Each path below is one point turned by a fixed rotation once a step. After each direction that follows a path, write how fast that rotation turns it, in deg/step (0 if it stays still).
Each turn is a multiple of 5 degrees from 10 to 175, or 0.
Each row of a path follows its step; steps can be skipped.
Rotation 1:
step 0: [ 10 -36   8   8   5 -12  11 -13   8 -10   1  12 -15  -3   7   0   4  -3
   8  22  19   0 -16  20   3  25   1 -16 -20  -3  12   5  -5  17  17   2
  18  -6  -8 -22 -11]
step 6: [ -1   6 -20 -10 -25   4  -1  10   2  10  -2  15   5 -26  -4   9 -15  17
  -2  10  -4  27   2   5  -1   6  -6  -6  19 -15   7  31  10   7  -6  -5
   5  16 -25  22 -15]
step 7: [ -1 -20   2  13   1 -34 -16   8   2   8  -8 -14 -30   0  24  17  -7  11
  -5 -12 -14  18   2  -9   9  -2   4  -7  16   3  -6   0 -10 -11  17 -18
   0  10   1 -24  15]
step 10: [ 19 -20  28 -11  -3   4  -8 -10 -11   0  -7   4 -24 -30  -6  21  -1   0
  -8 -25  -3   3  10   0  15 -15 -10  -9   9  -6  -4 -14  18  -5   6  18
  -2  20 -18   8  -2]
step 11: [  5   6 -15  15 -16  -8  24  -3  15  -8  -8 -14  18  -3 -11  -4  -7  -2
 -24 -16   4  25   3  12  10   3 -18 -22   2   7  -2  16  -6   2  15 -10
 -35   5  -4  -9  17]
step 12: [ 14 -41  11   0  23 -22  12  21   0   2 -21   5   2   7   2  -5  -1 -26
  -8  24 -18   1   3 -11  16   5   2   3 -13 -11  -6   4  10  12  -9 -13
   3   6  -4   9  10]
step 13: [ 22  -8   2  -8 -19  -3  13 -24 -32  -9  14 -18   1   8  -2  19  -9 -11
   6  -4  -6  15  13  -8 -18  21  -7   4  -8 -14   7  13  -4   4   7  33
   2  -5 -13   0   8]
step 15: [  0 -26  15   1  -8 -10   6   3  26 -14   0 -22 -13 -14   0  18   5 -16
  15  22   6  16  -5  -6  16  -2   2 -24   3  10 -12   2 -10  19  20   9
   7  -2  -4 -24 -13]
step 17: [ -7 -33  -4 -17  11  -7  -7 -12 -17  22  -5  16  11 -11   3 -10 -10  -5
  25   8  -3   5   6  18 -16   6 -10 -27 -22   4   7 -12  14  -4  11   2
  -4 -20  -8 -13   7]
step 20: [ 11 -28  15   6  25 -17  -3  -2 -10  -2   1  -9  30   3 -19   1  11   2
  -5   2  -3   4  14  -1  -7   9   4  21 -10   4 -22 -16  -5   1  29 -17
  17  -5  -7 -17  -8]
step 21: [ 14   6  -9  -4  -7  21  12  -8  -3  -3  -7  14   0 -19  -7  -7  -5   5
   9  25  -8   8  28  16 -16  28 -13  10   8   0  25  26   1   8  10   1
  21  -4 -15  13  -4]
Directions:
[-2 -1 -1  0 -2  4  0  1 -1  2 -4  0  6 -4  6 -4 12  4  5 -2  0 -2 -1  0
 -5 -6 -1 -1 -8 -3  1  5  0  7  7  2  9 -1  6 -6  0] => 20
[  0  -5  10  -2   4  -1   6   7   2   2   0  -3   0   9   2  -7  -5   0
  -1  -2   1   4  -2   8  -3   3  -1   7  -4   1   3  -1 -10   4   2   0
   2   2   2   1  -1] => 90
[  5  -2  -4   7   2  -6   5   6   8   2  -1  -2  -3   2 -12   3   3   3
  -6   1   0  -2  -5  -7   1   2   2  -4  -2  -1   4  -2  -2  -1   3  -4
   1  -1   8  -5  -2] => 90
[ -3   0  -3   4  -5  -1   1  -1  -9   5  -3  -4   2   6   2  -2  -7  -1
   5   0  -5   3 -11  -6   4   2   9   5   0  -8  -1   0   3  -3   3   0
   2   1   2  -1   5] => 65
[ -3   1   5  -3   3   5   7  -3  -2   1  -3  -3   0  -2  -5 -10   0   1
  -1   5   4   7   3  -6   4  -2   6  -6   5   7  -1   4  -1   2  -5  -5
   5  -7   2   2   4] => 115
[-1  1  4  3 -2  0 -4 -2 -5  6 -1  8  3  0  2  4 -1  4  0  3  2  4  3 -1
  5  9  0  2 -2 12 -2  3  1 -2  1  1 -1  7 13  0 -8] => 20
Rotation 2:
step 2: [-14  25   7  -8  15  10  18  -5   9   7  -9   1  12   2  -8  -1 -11   7
 -15   0   9   2  31  -4 -31   2   9   8  16 -20 -10 -24  15 -10 -17 -12
  -3   4  -6  14 -26]
step 3: [ 25   3   2 -29  25  -4   2   9 -26   9   7  16   1  19 -19  -9   2  -8
  11 -15 -12 -13   8  18 -12  28  -1  26  -4   9  -3  -4  -3   0 -19  -4
   2 -19  -6   1   1]
step 4: [-21   0  20 -11  10 -12  -9  10 -16  14 -33 -14 -11  12   5  15  -2   2
   8 -19  -5  -3  13 -12   8  -5   4  15 -29  -6 -21   2  -5  -7   7  -3
  15   9 -24  11  21]
step 7: [ -3  -5   6 -19   4  -8   2  -3   0   2  39  21  14  23   5  11  21  24
  -1 -15   1   8 -10   0 -18   7   7  15   6 -24 -17  -8  -1   2  13 -10
 -11   3 -27   9   3]
step 8: [ 10  15  16  35  13   1 -14  -7 -12   0   7   9   1  22   1  14  -1  -6
   3 -22   0 -34   8   1 -18  -7 -17  -3 -15   4 -10  12   6  -2 -19  13
 -11  10 -25   7   8]
step 9: [ -4  17  11   2  18  -1 -11 -11  34 -16 -16 -14   5   8 -12   0 -10  18
   0 -38   1  -3  18  11  10   6  14   0   9   0  -6  -6  17  19  -1  -7
   5 -13  -7 -17  20]
step 11: [-15  27  21 -26  18 -10   8  18 -19  -5   2  14   8  14  11  -3   2  -1
 -11  12  15  -2  11   8  -9  33   4  -4 -13   6 -20  -6 -18  12  -6   8
   1 -25 -12   2  -4]
step 13: [-31   0 -14  -1  12  16  13  17 -10  -4  -3 -27  19   6  -6   0   4  18
  -3 -17 -19 -19   5  -4  -2  -6 -17   6 -12  -8   1   2  23  -8 -26 -15
   6 -15 -20  -9   3]
step 15: [-23  -6   0 -24  21 -14 -12 -10 -20  -1  12  24  13  19   8  -8   3 -16
   0 -30   2   3   3  11 -12  -4   8  -5  11  -7 -16  21  -9 -18   4  -8
 -13   2  -4   9  23]
step 18: [ -6  -3  22 -15  19  37  -1  -2  12   6  -8   2  -3   4   1   6   3   7
  -8  12   6 -17  20 -13 -18  24  14  -5  12 -19 -16  -5  22   5  -8 -18
 -15  15 -18  -7   9]
step 20: [-10  35  -6  -7  12 -13 -28  -7   9   1 -24   7  -2   8   2  -1   3  -4
   2 -21  -7  -9  18  -3  14  12 -12   6 -35 -21 -11   2  -9 -16  -7  -7
   6  -3 -18  15 -13]
Directions:
[  5   1   5   0   0   1   0   1  -4  -2   3   1   0  -2  -5   1  -7   3
  -1  -4   2  11  -2   0  -2  -5   6   3  -4  -4   7  -6  -5   7   1  -4
  -3   4  -5 -10  -4] => 155
[-3 -2  5  0 -5 -5 -5  2 -3 -5  4  4 -1 -3 -1  5 -3  2  6 -7  0 -3 -2  1
  4  4 -5 -1 -9 10 -5 -7 -1 -3 -1 -4 -7  5  3  5 -2] => 90
[ 6  0  5  4  5 -9  1  2 -2 -3 -4  2 -1 -1 -2 -1 -6  0  9 -6 -5 -5  4 -1
  1 -1 -6  0  8 -9  2  2  2 -7  4 -5  1 -3  1 -3 -2] => 65
[ -2   1  -3  -5   1  -2  -1   5  -3  -8   9  -2   7   4  -2  -1   0   7
  -4  -1  -4   3  -3   8   5   4   1  -2   5   2  -3   4   0   2   2  -5
   2 -11   3  -5   3] => 175
[ 7  0  5  3 -8  6 -2  2  2 -4 -1  7 -3  4  4  4  0 -6 -5 -7  6  4  4  1
 -6 -3 -1  0  2  1 -3 -2  9  2 -1 -4  2 -7  6  1  3] => 45
[-1 -4  4 -7 -4 -3 10  1  0  0  3 -6 -3  6  1  1  8  5  1 -4 -1 -1  1 -9
  0 -5 -1  4 -7  0  2  6  7  1  7  0  0  1  3 -2 -3] => 120
